[[ 19  10]
 [-34 -34]
 [-60   6]]
=>
[[ 19 -34 -60]
 [ 10 -34   6]]

[[ 25  -5  -5  29]
 [ 11  10  -1 -47]
 [-18  -2  -4  26]]
=>
[[ 25  11 -18]
 [ -5  10  -2]
 [ -5  -1  -4]
 [ 29 -47  26]]

[[  9  15 -39  -4  15]
 [-22 -55  22  13 -19]]
=>
[[  9 -22]
 [ 15 -55]
 [-39  22]
 [ -4  13]
 [ 15 -19]]

[[-18 -36 -30  26   9  -6]
 [ 15  31  39 -25  -7  26]
 [  3  20  12 -34  20  15]
 [ 63  47 -10 -21  31 -32]
 [ -4 -24 -15  27   8   7]
 [ -5 -14 -44  -1  23 -39]
 [ 36  18 -44 -14  47 -46]
 [ 28  46  54 -29 -23  22]
 [-43 -14  32 -11 -21  42]
 [ 50  15 -25  18  11 -40]
 [ 24   4 -37  -5  50 -19]]
=>
[[-18  15   3  63  -4  -5  36  28 -43  50  24]
 [-36  31  20  47 -24 -14  18  46 -14  15   4]
 [-30  39  12 -10 -15 -44 -44  54  32 -25 -37]
 [ 26 -25 -34 -21  27  -1 -14 -29 -11  18  -5]
 [  9  -7  20  31   8  23  47 -23 -21  11  50]
 [ -6  26  15 -32   7 -39 -46  22  42 -40 -19]]

[[  2  -2 -14   2  -4   6  10]
 [ -8  -4 -27 -16  -1  -3  -3]
 [-15  15  -9 -46   8  -2  -2]
 [  2  14   7 -16  -3  -4 -13]]
=>
[[  2  -8 -15   2]
 [ -2  -4  15  14]
 [-14 -27  -9   7]
 [  2 -16 -46 -16]
 [ -4  -1   8  -3]
 [  6  -3  -2  -4]
 [ 10  -3  -2 -13]]

[[-35 -25 -57  54  40  40]
 [-60   9  50  59 -30 -51]]
=>
[[-35 -60]
 [-25   9]
 [-57  50]
 [ 54  59]
 [ 40 -30]
 [ 40 -51]]

[[ 47  14  -4 -26 -20   1 -33 -19 -17  59 -39   9  32  40 -51  26]
 [  7  -4  10 -26  -9  26  -9 -55 -34  23  -7  41  35  46 -36  -3]
 [-12 -30  20  20 -32  56 -34  22  -8 -18   5 -23 -30 -13  21  -3]
 [ -8  21  31  21 -11 -28  -2  -1  -5 -23   3  32   1  21  16 -21]]
=>
[[ 47   7 -12  -8]
 [ 14  -4 -30  21]
 [ -4  10  20  31]
 [-26 -26  20  21]
 [-20  -9 -32 -11]
 [  1  26  56 -28]
 [-33  -9 -34  -2]
 [-19 -55  22  -1]
 [-17 -34  -8  -5]
 [ 59  23 -18 -23]
 [-39  -7   5   3]
 [  9  41 -23  32]
 [ 32  35 -30   1]
 [ 40  46 -13  21]
 [-51 -36  21  16]
 [ 26  -3  -3 -21]]
---
[[-32  -5  10   2  22  49 -38 -13   3]
 [ 10 -51  10  14 -30 -13  -2 -16 -41]
 [ -4 -25  42   2 -29 -32 -19 -16 -21]
 [-20 -18 -14  -1  24  54 -38 -10   1]
 [-37  13  24  13  21  51  -6  -6   2]
 [ 28   3 -29 -31  -2 -40 -31   8  26]
 [ 19  21 -20 -31   6 -35 -29   9  35]
 [ 23 -47 -14   6 -29 -19  -3  -9 -35]
 [-38  29  32   6  24  40  -4  -2  14]]
=>
[[-38  29  32   6  24  40  -4  -2  14]
 [ 23 -47 -14   6 -29 -19  -3  -9 -35]
 [ 19  21 -20 -31   6 -35 -29   9  35]
 [ 28   3 -29 -31  -2 -40 -31   8  26]
 [-37  13  24  13  21  51  -6  -6   2]
 [-20 -18 -14  -1  24  54 -38 -10   1]
 [ -4 -25  42   2 -29 -32 -19 -16 -21]
 [ 10 -51  10  14 -30 -13  -2 -16 -41]
 [-32  -5  10   2  22  49 -38 -13   3]]

[[-22 -15 -57 -19 -11 -33  27 -16 -25  -4  19 -17]
 [  7  -7  -6 -45 -21   3   4   9  28  12  15   4]]
=>
[[  7  -7  -6 -45 -21   3   4   9  28  12  15   4]
 [-22 -15 -57 -19 -11 -33  27 -16 -25  -4  19 -17]]

[[-35 -35 -28 -46]
 [ 18  31  15  63]
 [  9   8  19  22]
 [ 47 -21   4  63]
 [ 43   6  19  36]
 [-57  18   9 -38]
 [ -7 -28 -32  19]
 [ 12 -44 -58   1]]
=>
[[ 12 -44 -58   1]
 [ -7 -28 -32  19]
 [-57  18   9 -38]
 [ 43   6  19  36]
 [ 47 -21   4  63]
 [  9   8  19  22]
 [ 18  31  15  63]
 [-35 -35 -28 -46]]

[[-24  45  48 -62  15 -15 -13]
 [ 51 -20 -17 -43  -6  56 -49]
 [ -7  26 -20  28  49  -2 -43]
 [  8   5  13 -51 -27  37  28]
 [  4  33  30  27 -19 -51   6]]
=>
[[  4  33  30  27 -19 -51   6]
 [  8   5  13 -51 -27  37  28]
 [ -7  26 -20  28  49  -2 -43]
 [ 51 -20 -17 -43  -6  56 -49]
 [-24  45  48 -62  15 -15 -13]]

[[  9   8   7 -19 -13  16 -17 -18]
 [ 16  -5 -20   6 -40 -11  15  -6]
 [  6   5  42  20  -6 -24 -10 -22]
 [ 38   7   9  -3 -55   5  13 -27]
 [  6 -22 -28  38 -18 -12 -26 -43]
 [  7 -38  -2  45  -3 -19   7  15]
 [ 14   3  16   6   2   6   4  -2]
 [ -1  30 -49   7  20   7   9 -44]
 [ 18 -26   0  33 -27  -9   7 -16]
 [ 27  35  19   9  -5 -18  23 -34]]
=>
[[ 27  35  19   9  -5 -18  23 -34]
 [ 18 -26   0  33 -27  -9   7 -16]
 [ -1  30 -49   7  20   7   9 -44]
 [ 14   3  16   6   2   6   4  -2]
 [  7 -38  -2  45  -3 -19   7  15]
 [  6 -22 -28  38 -18 -12 -26 -43]
 [ 38   7   9  -3 -55   5  13 -27]
 [  6   5  42  20  -6 -24 -10 -22]
 [ 16  -5 -20   6 -40 -11  15  -6]
 [  9   8   7 -19 -13  16 -17 -18]]

[[  3  28  11  25 -31  15 -29  22 -46  18  37 -44  31  -3  19 -14]
 [  3 -34 -21 -27  48 -26  22 -31  46 -24 -55  59 -42   9 -17  15]
 [  2  -2  11 -11 -24  -5  18  34  54  43   5  -6  19   4  25  14]
 [ -4 -22   5 -25  -3  -9  17  21  51  13 -20   5  -2  15 -30 -12]
 [-15  -7  31 -18 -36  16  37  49  62  41  28 -18  28  -5 -19   0]
 [  9   2 -11   1  -8 -16 -21   0 -13  10 -15  -9   0   5  25   4]]
=>
[[  9   2 -11   1  -8 -16 -21   0 -13  10 -15  -9   0   5  25   4]
 [-15  -7  31 -18 -36  16  37  49  62  41  28 -18  28  -5 -19   0]
 [ -4 -22   5 -25  -3  -9  17  21  51  13 -20   5  -2  15 -30 -12]
 [  2  -2  11 -11 -24  -5  18  34  54  43   5  -6  19   4  25  14]
 [  3 -34 -21 -27  48 -26  22 -31  46 -24 -55  59 -42   9 -17  15]
 [  3  28  11  25 -31  15 -29  22 -46  18  37 -44  31  -3  19 -14]]
---
[[ 48   2 -36  31  37  52  64 -13 -10 -12 -10  43]
 [-36   4  45 -38   6 -37 -48  36  -2  -9  24  -7]
 [-19 -29   5   2 -34   3 -31  -7  54  19   3 -45]
 [ 36 -61  44 -58 -38 -18  -1 -21  22  55 -46 -11]]
=>
[[ 36 -61  44 -58 -38 -18  -1 -21  22  55 -46 -11]
 [-19 -29   5   2 -34   3 -31  -7  54  19   3 -45]
 [-36   4  45 -38   6 -37 -48  36  -2  -9  24  -7]
 [ 48   2 -36  31  37  52  64 -13 -10 -12 -10  43]]

[[ 21  -4   1  19]
 [ -7  -6  15   6]
 [  2 -15  24  30]
 [ -4  -1 -11   9]
 [ 18 -17  10  54]
 [ 29 -13  10  44]
 [ 31 -13  13  40]
 [  7  -9  -1  31]
 [ 22 -16   9  51]
 [ -2   0 -13   8]
 [ -1 -13  12  33]]
=>
[[ -1 -13  12  33]
 [ -2   0 -13   8]
 [ 22 -16   9  51]
 [  7  -9  -1  31]
 [ 31 -13  13  40]
 [ 29 -13  10  44]
 [ 18 -17  10  54]
 [ -4  -1 -11   9]
 [  2 -15  24  30]
 [ -7  -6  15   6]
 [ 21  -4   1  19]]

[[-23 -12 -13]
 [ 42 -10   7]
 [ 59 -21   6]
 [-24 -13 -13]
 [ 15   0   4]
 [-39 -35 -28]
 [-29 -19 -17]
 [-35 -29 -24]
 [ 25  -2   6]
 [ 42 -10   7]
 [ 51 -16   7]]
=>
[[ 51 -16   7]
 [ 42 -10   7]
 [ 25  -2   6]
 [-35 -29 -24]
 [-29 -19 -17]
 [-39 -35 -28]
 [ 15   0   4]
 [-24 -13 -13]
 [ 59 -21   6]
 [ 42 -10   7]
 [-23 -12 -13]]

[[-53  -4 -19  -6   8  -2  24 -17   8]
 [ 54  -1  22  -5  -6  18 -23  23 -18]
 [ 11  31  29  33   4  -7 -12   4  29]
 [ 31  13  46  32 -12  24  -3   1   8]]
=>
[[ 31  13  46  32 -12  24  -3   1   8]
 [ 11  31  29  33   4  -7 -12   4  29]
 [ 54  -1  22  -5  -6  18 -23  23 -18]
 [-53  -4 -19  -6   8  -2  24 -17   8]]

[[-17 -19  -6  26  47  18 -45  16   9  -7 -26  -8  22]
 [-32 -11 -19  -8   2  -5  -2 -12 -17 -21   6 -32  13]
 [-23  20 -39 -25  -4 -15  10  33  26  28  10  36 -19]
 [  0  -3  27  25  12 -18  12  -7 -20 -22  -6 -22 -22]
 [-27  32 -45 -28  -4   9  17  -6  -1  31  -3  -7  14]
 [  3 -36  18  31  38  -6 -43   8   1 -20  10  -5  22]]
=>
[[  3 -36  18  31  38  -6 -43   8   1 -20  10  -5  22]
 [-27  32 -45 -28  -4   9  17  -6  -1  31  -3  -7  14]
 [  0  -3  27  25  12 -18  12  -7 -20 -22  -6 -22 -22]
 [-23  20 -39 -25  -4 -15  10  33  26  28  10  36 -19]
 [-32 -11 -19  -8   2  -5  -2 -12 -17 -21   6 -32  13]
 [-17 -19  -6  26  47  18 -45  16   9  -7 -26  -8  22]]

[[-22   7  52]
 [ 19 -28  14]
 [-37  23  62]
 [ 39 -25 -61]
 [ 26 -33   5]
 [ 11   4 -49]
 [ 53 -43 -57]
 [ 53 -46 -48]
 [-34  38   6]
 [-10  -6  49]]
=>
[[-10  -6  49]
 [-34  38   6]
 [ 53 -46 -48]
 [ 53 -43 -57]
 [ 11   4 -49]
 [ 26 -33   5]
 [ 39 -25 -61]
 [-37  23  62]
 [ 19 -28  14]
 [-22   7  52]]
